One turning vector, and how many steps it has turned:
The counts run from 0 to 480.
[-36  24 -56   6  18  -3  22 -27  55  13  20 -13 -25  33 -17  -7  41 -34
  -4   4 -24 -44  15  19  -9 -18  27  16 -12  20  19  -3 -15 -13  25 -17
   3  27  -2   3   5 -57  59]
256
[ 35  21  -6 -19  27  -1 -16 -41  35 -47  -5  22  39 -37  34  -1   6  22
  39 -22   5  13 -11   9 -24   0  31 -14  43 -44 -38 -32  44  49 -28  37
 -37 -34  34  -2   0 -18 -60]
177
[ 20 -15 -33  -7   7  23   6  -5   7  -5 -16 -18  27 -12  45 -13  23   4
  -6   9 -42  -6  32  16  -5  -4  30   4 -59  49  -6 -21  -3  39  45  29
 -60 -29  31  51   6 -30 -10]
162
[ 26  55 -21  13 -77  10  11   7   3 -40  -1  26  12 -15  31 -14  -4 -30
  40  26 -37   8  53  40 -28  -8  10   1   1 -24 -38 -31  -3  47   2   0
   6  -7   7   6  12  -3 -11]
300
[ 27  -3  19  15  13 -27  11  17 -27 -31  40 -24 -10  -2  22  34 -41  47
  26  -2  39  40  23 -39 -25  44 -45   8   8  -2 -77   0 -14  -4 -20 -18
 -13  -2 -45   8   2 -25 -28]
450
[-20 -46  -2 -18  78 -12 -18 -35  36  10  31   9 -19 -44 -47  -2   5  22
 -51 -23   8  -2 -36 -23   9   7 -52  10  -2 -13  47  27  -1 -10   2  25
  -5 -12 -57  -9  12   7  -1]
359
[  5 -35   5  38  20  32 -14  21 -10 -14  25  38 -24   4 -40  15 -28  21
 -20  -3  44  16  -6 -35 -41  -5  -6  -6   8 -21 -45   4   8 -36 -73  22
  25  21 -34 -41  -6 -22 -28]
222
[-12 -37 -25   5 -20  54 -20   0   0   1   0  13  11  35  24  -6  42   8
  -7  -7   5 -29  56  60  10  20  50  -7 -39   3   8 -10  14  36   2   2
 -12 -42  75  -3  -2   2 -42]
48
[ -3 -31 -22  18  12  22  11  12  12 -33  24  32 -21   3 -86 -31 -10  13
 -51  12  11  10  11  14 -47 -27 -19 -19 -33  15  11  -6  18 -17  -2 -26
  13  40 -39 -41   3 -36  10]
231
[ -6 -22  46 -28  -6   4  12 -23  12  34 -17 -43 -34 -16  35 -13  14  -2
 -15  -7  14 -14  -9   3  13  32 -31  30 -39   2 -14  -9 -54  16  52   2
 -12 -17  17  32 -39   0 -23]
30
[ -6  47  16 -19 -45  12 -23   5  30 -29 -58   6  41 -25  18 -50 -25 -11
  30  36  19  -8   9  -3   0 -19   3  -6   7 -18 -41   9   8  61  19  28
   8 -11  39   0  -7 -23 -31]
303
[-27  54  14 -10 -12  18 -22   9  16 -36  -2 -13 -41 -22 -37 -19 -19 -35
  -7  14  38  -5   9   5  16  66 -24   3 -61  -8 -31  -9   9   4   2  15
  25  25   9  36 -29   5 -59]
466
[ -8   9  18 -12  78 -67  15 -42 -47 -30  42 -24 -28  21  54  47  21   5
  19 -13  27   4  32  -7  13  -3  23  10   3  -1   3  21 -20  35  12  -9
 -31 -14  -2  -1  -7   4  15]
151
[-18  27  30 -12 -39  13 -24   5  12   0 -46   2  23 -19  51 -15 -16 -22
  27  34  31  25 -27 -41  37 -28  -7 -16  -5 -25 -25  -8  -5  44  10  33
  19  40  -6  13 -27 -58  53]
421
[ 12 -76  -4   4   7  29 -11   3  -7 -27  -8  25  51 -13   0  15  -7  19
 -15  26  -3 -29  50  32  -4 -13 -15  -7 -23 -26  82  10  41  40 -19  12
 -30 -20 -15  -3  14  13 -11]
65
[-32   4  10   3  48  -9   8 -46   6 -11 -18  -7 -50   4  16  28  21 -43
 -18  37  32   0 -19 -21   7 -45  35 -17 -20 -46 -15  40 -44   1  -2   0
  42  26 -11  30 -36 -37  32]
262
[-34  50   0  11  49 -70 -16 -29  12  -9   0 -12  10 -50  -7 -19  19 -19
  16 -32  15  21 -36  -3  -1  58 -36  11   7  -8  -3  54 -10  -4  55  26
   9  -2  39 -11 -24  -6 -48]
13
[-29 -19  -4 -33   3  -2   2  43  -4  36  10  -8 -28  17 -70  11  -1  13
 -33  13 -16  26   5   5  26  12 -36 -11 -55  -7  56  22   1 -31  22 -26
  46  14 -27 -43 -10  -2  34]
236
[-32   9  51 -19 -25  20   5  16 -36   3  21 -12 -45 -10  -4  12 -17  34
  32 -20  45  -7  30 -25  19  44 -56 -39  14  12 -48 -15   2 -15 -16  -8
  -9 -23 -32  32 -14  19 -16]
331
[  8  26  33 -13  15 -16   2   9  -5  -9 -22 -52 -12  13  -3   2 -23  57
  32  -1  25  42 -39 -31 -12  11 -28  -6  11  25 -92   6 -19  -6   2  -9
 -21 -21 -21  -8  15 -28   6]
446
[-48   1 -29  10 -45  45   9  24  -9  32 -10  59 -45  19 -35  -9 -10   5
  12  30  14 -10  25 -11  -1 -32  -2 -18  53  11   3  21 -16  -1  -7 -10
   1 -16 -56 -29   6  25  66]
94
[-24 -20   9  22   6  57 -25  12  28  59   3  -2 -23   6 -34 -14  -3  62
 -11 -31  21  17 -65 -34  -8  -6  -5 -33  25   3 -48   3  23 -41 -28  23
  13  -5  -8 -34   9 -14  -4]
218
[-21 -45 -21  32 -14   6   8  27  -1  -9   2  63  -3   2 -69  31 -11 -13
  -1  15  54 -12  21  15 -36  48 -34   5  23   1  27  -8 -13 -46   2 -20
  15  -7 -36 -15 -18  13   8]
229
[  1  51 -10  -5 -59   9  -4  15 -11 -51   6  36  12 -23  33 -22  -6 -14
  25  20 -14  30  70  45  12 -59  30 -33  -9  -2  -3 -13  10  61  -1  14
  -2   8   9   2  24   3  12]
301
[ 23 -16  49  11 -10 -13 -16   3 -27 -11  -6  13   9 -14  63 -23 -47  45
  23  21  39  50   9 -36  18   3  -4  37  34 -30 -21  26 -25  42 -15  20
  -5 -30 -23 -31  14  40 -32]
315
[-34 -21 -35   8  13   7  -5  31   3 -15 -15  17  18   3 -94 -27  -6   4
 -43  16  26   0   4   7  -8  -1 -27 -15 -36  36  48  28  28 -22  37  -6
  -4  16  -3 -28  -7 -30  24]
232
[ 31   7  -8  34 -43   3  -3   2 -29 -14 -15  29  24   7  20 -50 -57  11
  20  59  12  57  33   3  -9 -22  24   0   3 -19 -64  23 -12  28  17 -11
  29   1 -34 -13   3  -7 -18]
434
[-30 -50  24 -22  61  -7  -3 -55 -11   6  23  -1 -63  -5  22  44  26 -32
  -3 -17  40 -36 -16 -34  17 -10  56 -14  11 -50   1 -16   0 -22 -38  -8
  22  19  -1  -7 -26 -32  37]
380
[  1  12  32 -32   3  36  -3 -23  -3 -15  14   1 -25 -35  49  36  16  15
  21 -20 -19  38   2  17  -1  -4  26 -35   9 -63 -53 -37   7  42 -21  18
   4 -54  46   1  -7  18 -36]
173
[-25  -2 -12  63 -51  47  -8  38  -1  21 -34   4  24  28 -29 -19 -29  -4
   2  37  24 -16  14 -13 -27  -5   6  12 -20 -17 -27  27  -8 -27 -19 -24
  30  13 -12 -19 -10 -33   3]
96
[ 17  -3 -24  10  33 -49   2 -31  18   5  -2  12   5 -38  -1 -59  15 -16
 -32  -9  30   7  -3   4  11  25 -10  77  -2  24  24  45 -25  41  80  26
 -41  -3   9 -15 -16  20 -15]
21
[ -4  45  -7  42  17 -43  14 -17  11 -31  43  -3 -14 -24  20  41  -5 -65
  11  -6  13  -6  -9 -22 -27  30  -8  13 -12 -40 -18 -14 -23 -25   7   2
  51  59 -21  25  -8 -49 -25]
128
[ -8 -49  40 -20   5  73 -32  24  19   0 -17  -9 -16   7  17  22  39  29
 -24  -2   5  37   0   5  -3 -15   6  -2 -33 -63 -43 -10  -4  27 -33  31
  14 -50  45 -31 -19   9 -12]
55
[ -7 -17 -22 -47  27  10 -12 -59   9  18  16  36 -21 -15  12  -2  29   7
   7 -23  15 -33  27  35  14  29  48 -29  26  51   1 -48   8  26  11  22
 -51 -48  45  13   7  27  -3]
45
[-48  -5 -11  38 -19  47  -4  33   8  43 -42 -29  29   8 -53 -13 -20  30
   6  25   4   3 -49 -37 -22 -10 -17 -21  -8  -1 -39  35 -25 -57  15 -26
  56  -9 -33 -29 -16 -32  15]
100
[-54 -17   1   2  35   3  -6 -30 -25  27  53   3 -28  29  27  49  33 -30
  -6 -23  20 -56  15  -7  22  18  47   0  -1 -22  38   4   9 -26 -21 -34
  14  21  14   4 -14   3  24]
379
[-33  37 -43  31  50 -38 -12 -27  29 -13  43  21 -18 -33  20   6  -4 -26
 -35 -18 -30  21 -26  -4   5 -29   5 -14 -23   4  28  22  -9  -1  45  29
  36  49 -40  10   8 -31  21]
130
[ -3  47 -27  17   6 -26  15 -18   4  15   3 -13 -20  33  -8 -18  34 -32
   4  21 -25  20   8  34 -29  32  19  40 -31 -20 -31  -2 -51   6  70 -33
  28 -14  36  -3 -17  -6  -2]
141
[-28 -10 -32   3   5   5 -54 -15  22   1   4  38  11 -39 -64 -43 -12   4
  10 -27  43 -14 -18   1   6  68 -13   4  16  52  14  -8  40 -13  11  36
 -38  -5  12 -11  -9  22 -59]
343
[ 18  -3  -3 -13  52 -11 -21 -36  35   9   4  17 -31 -32 -40 -30   6 -10
 -14   1   5  21 -29 -26  10  42   0  64   9 -10   3  17   3   1  20  36
 -13 -23 -14 -33  12  37 -53]
478
[-58  -3   5 -25  -3 -10  -1  15 -30  12 -12   5   5  -3 -81  26  -2 -12
 -23  10  37 -21   1   9  26  53 -42  -6 -46 -32  41  17 -16 -45  26 -43
  34  29 -10 -28 -37   6   7]
237
[-23 -18 -39  18  13  17 -40  11  13   1  52  35   6 -16 -54 -54 -25  18
  -9 -12  17   4  20   2  23  30  -7 -22 -26  65  28  -2  61  -3   1  23
 -28  26  -1 -18  28  15 -31]
342
[-10 -21  10  48   7   1  -1  19 -47  -6   8 -11  22   9 -42   0 -46  33
  -4  19  19  32 -17 -47 -23  -1 -18 -36 -23 -36 -27  28   5 -52 -21 -25
  52  18 -33 -48 -17 -40 -14]
104
[-42  70  -4   8 -49  14  -5  19  32   6  10 -16  19   8  82  24  18   8
  57 -16 -42   0 -14  -4   1 -47 -35 -14  33 -14 -14  -6 -21  21  16 -12
  21  11   3  13  16 -35  46]
423
